Where one turn sends some rows of the set: a few examples, then the rows asked
Z_214: [ -2.6  -2.5   2.7  -9.4  15.2   6.1  -7.6  42.8  -9.5   7.6 -21.2 -11.4
   2.4 -14.3   2.5  -9.8 -12.7]
Z_234: [ -6.2 -15.4   1.3  17.5 -15.4  -1.3  12.8 -16.5   9.1   3.0   9.4  18.7
 -29.5   2.5  24.4  27.8  -1.0]
Z_758: [  4.6 -16.0  10.2   2.7 -19.9  -0.4   4.1 -21.0  14.8   9.9   9.1  15.9
 -10.0   2.4  24.5  21.7  -2.2]
Z_603: [ 25.7 -20.1   5.9  14.2 -40.2  -2.7   6.0  -2.7  -7.7 -10.5 -10.3  -4.3
   7.5   3.3  11.4 -22.2  37.2]
Z_907: [ 29.9 -11.1   6.5  22.0 -35.8  -2.3  10.2   7.9 -12.2 -12.6   8.6 -11.2
  18.2 -10.5  18.4 -21.6  17.7]
Z_462: [ 26.4 -14.2 -15.1 -17.5  31.2  19.5   6.2 -19.9  -1.2 -13.1 -13.7  -9.7
  -7.0  -7.2  25.6   9.9  32.0]
Z_345: [-40.8  19.4 -19.4 -18.8 -20.3   7.5 -19.2 -20.9 -36.0  -3.7   2.0 -37.0
 -17.9   2.2 -13.7  -1.3  19.1]
Z_145: [-45.9  23.9 -10.6  13.3  -0.8  19.9  24.0   0.8 -54.0 -34.5  -4.7 -20.3
  -8.6  -3.6  11.4  -7.3  34.6]
Z_262: [-23.1  -9.8 -32.3  12.4 -23.1   7.0  -9.1 -11.8 -37.1 -44.3  19.4 -36.1
   9.3 -14.3 -10.8   8.5   9.5]
Z_697: [  2.8  24.2  -4.5  30.4 -16.0  20.4  26.9  13.9  -3.9  35.7 -10.9 -13.8
  -5.8   2.1  25.6  13.9   9.9]
Z_275: [  7.3  23.1 -12.7  27.6 -26.1  16.0  18.1  27.0 -19.5  29.0 -10.9 -27.6
 -13.3   0.1  26.1   7.6   8.2]
Z_421: [-39.2 -20.0 -23.1   9.6  -6.3   6.9  27.2  -8.6 -39.0 -35.9  20.6 -40.3
  -6.6  11.8  -4.4   6.3   1.1]
Z_199: [-38.2 -14.7 -17.6  13.3  -6.3   5.7  27.1  -9.1 -40.0 -25.0  20.0 -38.1
  -1.4  25.9  -8.7   2.4  -8.2]
Z_5: [ -5.5  35.6  -6.6  34.0 -24.0  20.0  19.6  22.0  -8.8  24.8  -1.7  -3.6
 -12.4  -6.6  25.1   2.2  15.0]
Z_217: [-36.9  19.2 -17.3   6.9  13.6 -19.4   9.1 -42.4 -19.9 -12.5  -7.1 -30.4
 -20.8  -2.2 -10.5  -7.4   0.6]
Z_440: [ 24.1  -2.5  -2.0 -19.9  25.9  20.4   4.8  -8.0  -2.9  -8.8 -22.4  -4.3
   5.8 -15.7  27.8  -2.3  34.7]
Z_706: [-12.0 -13.7 -33.8   7.8  24.9  40.5  21.6  21.9   7.2  -8.2   5.7   9.6
  -0.3  14.1   5.4   7.3   2.2]
Z_398: [-20.5  10.4  -5.0  38.0   6.6  13.9   9.1 -37.3 -31.1 -27.5   5.8 -24.7
   6.0  -6.5 -16.4  18.5  42.4]
Z_695: [  5.2   3.5  -2.5 -10.8  15.4  14.1 -20.6  36.5  -9.5  13.7 -10.3 -18.5
   3.6  -7.8 -12.9 -16.2  -2.3]
Z_187: [-35.6   8.6 -18.7  -0.5   3.2 -17.6   7.8 -42.8 -20.8  -9.2  -2.7 -41.8
 -23.4   0.6 -13.9  -6.0   7.8]
Z_134: [ 21.2  -8.8   6.9 -10.5  39.5  20.2   9.5 -12.3  -1.5 -10.2  -7.5  -2.7
   0.5  -8.8  12.5  -4.6  40.2]
Z_639: [ -8.5 -14.1 -35.3  13.8  18.0  29.3  22.1  14.9  18.6 -10.9 -15.5  17.3
   6.2   4.6   7.5   3.5   4.9]
Z_905: [-18.5 -10.0 -41.1  16.2  16.4  30.1  19.4  24.4   9.4  -1.4 -20.9   8.5
 -10.0  15.5  -3.9   0.2   9.8]
Z_934: [-51.0  18.9  -9.6  15.3  -7.0  19.6  20.9  -6.5 -47.3 -27.9  -1.4 -21.8
 -17.9  -4.6   2.0  -0.1  45.5]
Z_923: [-27.0   8.9  -6.8  32.5   5.0   8.0   9.5 -31.3 -31.9 -28.9   0.2 -30.3
  -3.5 -16.1 -19.6   9.6  49.2]
Z_927: [  4.5 -10.6  10.0  -6.1  11.5   4.4 -19.0  44.4 -22.3  -3.2 -17.4 -16.0
  -3.7 -17.6  -4.4  -8.2   5.3]
Z_714: [ 21.2 -16.6  12.5  16.0 -39.3   7.5  13.4  16.0  -9.0  -1.6  -6.4  -5.6
  22.2   4.5  14.0 -18.5  25.6]
Z_354: [-20.1  -2.4 -34.9   6.5 -20.5   5.4 -16.2 -18.8 -34.6 -48.4  14.5 -25.7
  14.1 -11.5  -7.8   0.6   3.4]
Z_161: [ -0.1  -5.2  -0.5   1.8 -17.2  -6.2  15.5 -27.3  14.3   7.3  15.0  15.4
 -22.6   6.4  31.0   2.0  -3.1]
Z_80: [-36.1  22.2  -4.3 -16.8 -19.4  10.9 -22.3 -21.6 -41.6  -1.1   3.6 -28.5
 -10.7  10.1 -13.4  -1.4  22.1]

Z_5 goes to Z_695
Z_927 goes to Z_603
Now these:
Z_714 goes to Z_440
Z_80 goes to Z_354
Z_923 goes to Z_187

Where one turn sends some rows of the set: a few examples, then the rows asked
Z_353: [-29.0  -8.5  33.0  -0.8  -5.2  -7.4   8.7   7.2  -9.6  -9.2  10.6   4.5
 -24.2  20.0  30.4]
Z_687: [-16.6  -3.0  34.1   4.2   3.0  -7.2   5.7  18.8   3.8   6.5   9.4   6.5
 -30.0  19.3  29.1]
Z_122: [ -0.8 -42.4 -28.4  17.0  35.1  18.1  -8.6 -39.2  -1.7 -11.8  -9.4 -27.8
 -28.0  27.0 -22.9]
Z_572: [-15.5  -7.2  13.8  -2.0  25.2  15.3 -14.7 -16.8  -7.5  38.0   7.6 -44.1
 -13.9 -13.3  23.4]
Z_980: [-38.6 -10.5  18.2   0.1  12.2  11.6  -8.4 -31.0  -8.9  27.9   5.9 -38.5
 -17.6  -7.5  13.6]
Z_259: [ -1.9  -8.1  26.2  -7.7  11.1  -1.9  -0.7  21.0 -17.6  -8.2  14.1  -4.8
 -14.7  11.5  49.2]
Z_824: [ 12.4 -35.8 -11.6  18.0  16.5  27.4 -43.2 -18.6   1.5 -24.6 -12.1 -49.2
 -36.1  37.5   6.3]
Z_495: [  1.3 -36.4  -9.3  20.5  12.9  25.3 -40.1 -26.2   0.9 -26.5 -13.7 -46.3
 -38.2  42.0   0.8]
Z_97: [ 22.0  -4.4   5.9 -15.3  11.8 -20.4   5.1   0.8 -19.2 -26.5   4.2   9.5
 -19.8   8.1  26.6]
Z_948: [-20.7 -12.0  28.4  -7.4   2.5  -4.4   5.4   9.8 -23.4 -17.1  15.0  -1.9
 -14.7  15.9  43.6]
Z_291: [-19.2 -12.2  11.4  -6.9  22.9  15.4 -15.2 -22.6 -21.4  27.1  10.2 -46.9
  -6.3 -13.2  30.4]
Z_778: [  0.8  -3.5  11.4  -5.7   0.7 -25.7  12.5  -7.6  -3.6 -20.8  -2.6  20.0
 -32.3  16.8  10.0]
Z_56: [ 19.9 -38.1 -31.0  14.4  45.2  21.0 -16.1 -27.8  -0.4  -3.6  -9.4 -32.8
 -25.0  21.3 -14.6]
Z_721: [  7.1 -38.5 -12.0  17.3  12.8  25.8 -41.2 -25.2  -3.0 -30.7 -11.1 -47.7
 -35.8  39.5   3.6]
Z_101: [ 13.0 -34.4 -11.0  22.6  17.0  25.3 -43.7 -18.4   6.5 -19.6 -12.3 -46.1
 -40.3  39.2   2.6]
Z_447: [  6.4 -34.4  -9.3  22.9  13.2  26.8 -41.6 -22.7   7.2 -22.4 -13.9 -44.1
 -40.6  41.3  -0.8]
Z_814: [ 16.1 -41.9 -32.6  12.1  44.9  22.0 -16.8 -31.9 -11.8 -13.9  -7.1 -34.7
 -18.7  20.3 -10.2]
Z_704: [ 28.3   1.0   7.2  -8.8  15.4 -22.0   2.1   9.3  -4.3 -13.3   0.1  14.1
 -26.4   8.8  24.1]
Z_529: [-28.1  -5.4  17.4   3.0  19.2  13.4 -12.2 -21.9   0.3  41.2   4.5 -40.0
 -20.0 -10.1  13.8]
Z_497: [-33.4 -14.0  14.9  -5.3  14.1  13.0  -8.9 -31.4 -21.1  21.6   7.1 -45.5
  -9.2  -9.7  22.1]
Z_241: [  5.6  -7.0   9.1 -13.4   3.1 -24.2  10.8  -9.5 -19.0 -32.0   0.4  13.9
 -22.7  13.7  20.5]
Z_935: [  2.7 -46.0 -31.4  12.4  35.8  18.1 -13.0 -39.6 -11.9 -17.4  -9.1 -32.8
 -22.3  25.5 -15.6]
Z_834: [ 10.0 -38.4 -28.5  19.5  41.2  19.3 -12.5 -30.5   5.1  -2.0 -12.0 -30.5
 -30.5  25.7 -22.7]
Z_906: [ 13.8   2.1  12.7  -4.0   8.1 -22.5   9.1   3.7   5.1  -9.2  -2.7  18.8
 -35.3  13.6  11.5]
Z_130: [  1.2  -1.3  29.8   0.4  14.2  -3.1  -0.9  26.7  -0.9   6.0  12.8  -1.1
 -24.0  14.0  40.8]

Z_495 goes to Z_721
Z_906 goes to Z_778
Z_529 goes to Z_980
Now these:
Z_353 goes to Z_948
Z_814 goes to Z_56

